In the rows, zero is written as 128.
One turn sends every row of this set to another row. A few are shown first. Where does it send the rows asked after them?
fubi: [142 140 120 112 145 127 143 133 124  86 142 119 107]
maz: [108 132 128 131  99 115 128 148  96 154 108 115 113]
Tak: [119  92 149 114 107 128 111 140 103 116 141 132 128]
fale: [148 122 125 107 149 145 149 137 116 125 150 118 126]
mobot: [118 128 137 131 126 128  89 150 104  99 122 139 107]
firas: [123 143 120 146 105 100 121 111 137 133 162 130 168]
Lop: [131 166 108 150 130  94 103 119 125 142 140 136 147]
Setav: [135 145 121 123 145 150 141 137 132  89 146 121 116]
tof: [135 141 126 156 116  96 123 122 146 133 153 143 167]
Voz: [ 92 124 132 155  87 129 145 148 115 118 115 116 124]
vobe: [110 104 134 148 137  96 106 131  97 147 147 137 136]
fab: [137 112 126 101 147 129 153 140 110 122 147 111 120]
fopi: [ 93 125 130 149  80 111 133 145 116 110 110 119 135]
Kab: [110 126 123 145 105 111 134 151 113 149  89 122 118]
litus: [108 125 138 145  99 114 137 161 107 147 103 123 114]
Kuvo: [147 127 138 104 147 135 152 141 131 116 150 120 118]
peve: [113 121 122 139  95 104 131 153  95 137 102 121 109]
kapev: [150 119 123 101 143 123 152 131 118 107 149 116 118]
bofet: [143 153 101 155 136 101 108 124 146 133 132 142 151]
Dasas: [140 128 116 148 116 103 125 116 153 136 149 137 167]
Funo: [132 139 119 120 147 140 146 137 144  94 135 117 105]
kesus: [142 145 134 116 150 139 144 144 135  99 144 123 109]
vira: [141 154 119 159 131  93 111 129 139 141 141 146 157]
misa: [135 132 119 152 111 106 128 115 134 137 151 137 177]
mek: [137 133 111 151 111  85 122 116 132 125 155 138 164]
zir: [113 127 120 140 106 104 122 154  95 145  96 122 124]
samo: [137 124 113 142 114 100 123 119 138 126 164 134 173]
nalod: [ 97 131 141 152  88 117 139 156 119 126 107 123 114]
Tad: [108 129 123 147 111 124 134 155  95 147  99 121 116]
Vado: [142 150 102 158 127  84 110 121 127 128 141 142 151]
Sebe: [141 157  98 151 139  97  99 129 132 124 143 141 150]
Lilop: [143 115 126 105 148 136 154 137 131 125 139 115 117]
Rut: [139 129 131  94 139 134 148 125 120 124 156 111 124]
mupap: [134 133 143 123 164 105 105 122 100 113 125 135 139]
suri: [137 161 106 163 132 105 108 126 130 131 132 142 159]
saz: [ 96 125 130 151  84 118 140 143 129 122 104 120 125]
Bas: [124 141 120 121 147 134 143 142 128  81 138 114 107]
lev: [ 90 127 133 168 126 102 102 130 118 100 148 140 130]
nogo: [117 119 155 126 134 113 121 110 122  86 148 130 152]
forit: [131 159 123 112 146 136 133 131 127  95 145 116 108]
pogin: [ 91 141 132 142  81 121 132 142 115 116 117 114 116]
Zun: [102 123 126 147  81 108 137 148 109 111 111 119 114]

nogo turns into lev
saz turns into Funo
Now find these:
suri turns into Tad
fab turns into samo
Kuvo turns into tof
Lop turns into maz
fubi turns into Vado

One turn sends every row of this set to another row. A few are shown first. Where does it send the rows asked after them?
Kiv: [168 115 130 132 138 122 125 132 125 144 147 117 149 115 121 127 117  98
 143 142 118  95 131 152 143 132 156 112 176 137 145 126 147]
solus: [161 110 109 141 114 105 149 145 116 120 125  84 147 140 149 132 110 119
 147 136 146 144 121 130 125 144 140 102 152 120 119 123 120]
mena: [129 114 135 152 139 142 146 117 100 128 136  94  94 135 170 113  98 106
 136 116 129  98 107 140 120 161 136 138 161 110 164 111 110]
vif: [117 136 130 161 145  99 101  96 107 125 133 110 136 142 170 105 111 141
 156 114 115 120 142 116 131 158 143 122 123 122 149  90  84]
dagur: [116 100 135 102 116 116 161 114 117 132 142 137  99 129 141 101  88 148
 163 147 134 131 151 131 114 148 124 148 127 141 148 132 111]
tapo: [130 131 125 137 145 137 140  97 107 131 138 145 146 120 155  87 103 108
 161 113 146  81 125 132 134 164 150 164 147 121 165 104  91]
nibu: [139 140 150 136 126 128  92 124 123 134 160 174 125 156 133 160 130 151
 146 115 117 139 137 127 126 135 132 164 146 118 154 151 114]
modo: [154 121 131 142 126 107 129 135 111 137 124 115 162 150 130 104 125 126
 134 149 125 127 111 123 134 150 159  94 169 122 117 106 150]
telor: [140 144 127 124 122 158 105 133 117 140 160 175 142 128 154 145 138 137
 119 103 122 142 132 149 153 141 117 120 147  98 151 134 120]
Ritav: [122 129 127 134 126 121 137 120  85 126 152 103 137 103 153 116 129 121
 144 121 121 130 120 144 129 122 135 161  69 119 131 124 124]
moze: [112 127 122 114 171 132 143 124 105 135 177 151 132 125 122 108 139 113
 136 121 104 114 108 132 128 158 134 125 105 112 122 104 128]
soru: [139 107 159 125 115 115 148  93 106 103 151 110  96 135 149  95  99 121
 124 149 111 120 122 141 105 142 110 143 146 118 131 103 137]
dif: [142 149 105 112 128 134 117 135 119 160 102 173 116 120 142 142 102 122
 163 130 136 135 126 138 151 124 117 158 150 132 153 127 122]
Vamo: [144 142 103 145 135 133 109 133 135 120 111 176 111 130 117 135 110 113
 171 106 129 133 121 122 147 142 136 172 137 119 130 111  81]
Rabup: [120 130 138 132 166 107 134 134 169 107  99 103 137 118 116 116 135 131
 142 138 117 136 134 135 132 133 140 156 109 113 135 132 103]
Duzu: [156 120 135 138 111 147 120 115 137 122 153 170 112 121 128 149 116 147
 153 102 151 155 131 125 115 145 124 159 132 105 134 141  87]
pup: [130 131 138 149 105 152 105 115 107 114 110 185 134 122 131 119 123 148
 135 115 130 142 127 139 113 129 144 142 100  93 110 131 111]
zap: [168 107 119 133 110 104 134 135 107 108 122 114 141 105 132 112 104  88
 145 137 146 107 142 168 138 122 140 114 152 134 131 118 122]
gasu: [122 170 112 118 152 150 111 149 133 150 115 112 131 121 108  94 131 101
 139 132 127 128 123 134 144 145 113 152 139 104 142 136 109]
sunon: [138 129 130 170 111 128  84 129 109 141 109 174 124 103 158 107 119 132
 148 114 143 154 131 154 154 129 132 121 119 120 129 119 104]
Zazom: [120 143 153 130 117 133 101 134 118 142 109 137 123 113 122  61 124 120
 136 148 162 133 138 153 125 146 120 146 126 110 140 153 116]
lus: [137 133 138 150 141 117  93 137  97 119 131 209 126 146 118 119 133 117
 144 120 123 129 119 144 121 128 132 159 115 117 121 130 109]
rop: [103 129 139 151 138 126 145 114  76 129 131  86 106 120 141 107 121 109
 142 120 113 124  96 147 130 128 137 139 143 112 129 103 144]
Lural: [133 107 165 138 116 121 134 127  89 127 158 113  78 135 140  85 118 119
 120 135 117 120 108 142 133 153 129 139 155 125 150 101 137]
sulok: [186 118 135 142 112 121 113 119 103 133 138  96 154 112 137 124 118 119
 120 133 125 116 138 145 118 124 137  91 149 118 135 114 132]
ladak: [134 123 163 133 160 103 122 132 133 104 112 145 145 145 106  76 140 139
 113 140 121 134 144 140 104 135 116 133 131 109 138 127  94]
Kivi: [156 113 125 154 132 132 131 135 165 115 117 158 145 136 145 131 119 154
 137 121  89 161 131 123 158 131 137 143 134 121 130 111  97]
Sela: [131 157 145 139 131 134  84 136 133 136 148 101 133 130 150 107 139 122
 127 121 151 133 143 142 136 159 114 141 137  99 166 156  95]
leg: [146 113 146 136 124 136 129 130 102 152 171 127 121 143 120  79 115 150
 134 131  83 136 145 118 135 138 121 146 144 143 159 116 103]
fodez: [148 130 160 123 175 110 130 107 162 121 134 128 141 123 125 120 137 133
 134 128 160 121 128 128 100 158 126 152 139 103 157 136  96]
Tokon: [145 128 135 137 152 120 136 114 116 115 106 208 173 150 147 116 122 134
 134 127 122 125 120 141 121 126 128 147 147 111 132 116 114]
mizi: [140 113 148 167 157 118 125  92 124 127 147  92 105 139 169 115  96 110
 144 136 101 102 112 131 111 153 133 139 153 122 146 105 120]
zor: [158 100 130 131 129  96 144 150 117 122 146 131 144 145 148 119 120 100
 142 149 162 112 111 146 130 163 154 111 158 128 129 132 140]
Lofu: [125 154 123 144 120 143  99 115 137 120  98 157 139 142 135 147 115 149
 155 116  97 130 134 117 145 130 158 165 133 108 136 120 108]
Rofak: [111 112 136 152 155 123 154 104 111 102 154 108 114 121 135  99 113  89
 145 127  97 115 105 155 129 139 129 139 145 113 111 101 133]
Lepet: [166 116 143 142 141  97 129 112 138 127 142 169 139 115 155 154 129 140
 153 124 155 162 112 134 125 127 122 164 115 126 131 130 117]

Rabup turns into Sela
Vamo turns into Duzu
Lepet turns into sunon
Now find these:
Kiv turns into zor
Ritav turns into vif
Lural turns into Rofak

One turn sends every row of this set to another row. A few are shown first. Where does it send the rows asked after them?
dabu: [143 120 152 135 133 139 126 139 144 162 101 139  98 137]
bel: [150 111 146 132 136 117 115 144 136 156 135 125  98 136]
Karid: [103 135 147 117 117 139 120 164 160 135 172 101  91 198]
noren: [104 114 138 102  88 156 131 168 143 112 165 121  92 187]
Namaz: [155 117 147 130 131 112 114 144 137 159 126 132 107 139]
Diri: [143 113 151 133 131 145 128 139 142 161 102 136  93 133]
legar: [112 148 142 110  93 126 120 167 157 124 153 140 122 205]
Pipu: [ 94 143 158 126  69 168 130 157 158 134 105 132 113 164]
pase: [ 83 163 156 143 108 153 121 150 169 134 124 127 116 171]
zubu: [122 148 150 107  81 124 118 172 163 145 140 127 120 206]
geke: [112 153 149 118 110 122 116 166 167 141 159 116 110 207]
fanem: [107 115 144 107  98 156 128 169 150 131 167  97  81 188]
sas: [ 88 129 154 128  77 181 134 156 152 127 117 121  98 156]
kigu: [151 103 145 129 131 123 120 143 133 152 134 121  93 132]
med: [ 92 159 158 135  84 153 124 153 165 139 108 135 123 171]
Siz: [119 110 147  98  70 156 134 174 146 134 147 108  91 190]
tiv: [154 100 145 125 120 127 121 145 127 154 129 125  94 131]
demuk: [144 117 152 133 129 142 128 140 142 162 101 139  96 134]
bolig: [114 117 139  97  69 150 132 172 142 117 149 132 105 190]
Rebo: [141 119 153 137 138 142 126 139 145 160 107 134  91 134]
dig: [ 99 127 136 112 110 146 125 164 150 112 176 119  96 192]
Kaze: [126 128 150  97  62 140 127 176 151 142 133 123 109 198]
nug: [ 79 135 153 134  99 179 131 150 157 125 131 112  91 156]
zefi: [141 122 151 136 138 139 126 137 144 161 104 138  96 136]
Zaba: [158 105 148 123 114 121 121 148 130 159 122 132 102 134]
Teg: [159 115 148 126 119 114 118 146 135 159 121 135 108 138]
Mapi: [118 134 141 100  72 135 127 172 149 123 144 144 119 198]
Puze: [102 145 139 116 111 130 119 163 157 118 170 128 111 201]
tos: [141 115 151 135 135 145 127 137 141 160 105 135  91 133]
tuve: [ 77 151 154 144 113 166 124 147 165 129 135 115 100 164]

zubu turns into Kaze
noren turns into dig
Now find these:
med turns into Pipu
demuk turns into Diri
bel turns into Namaz

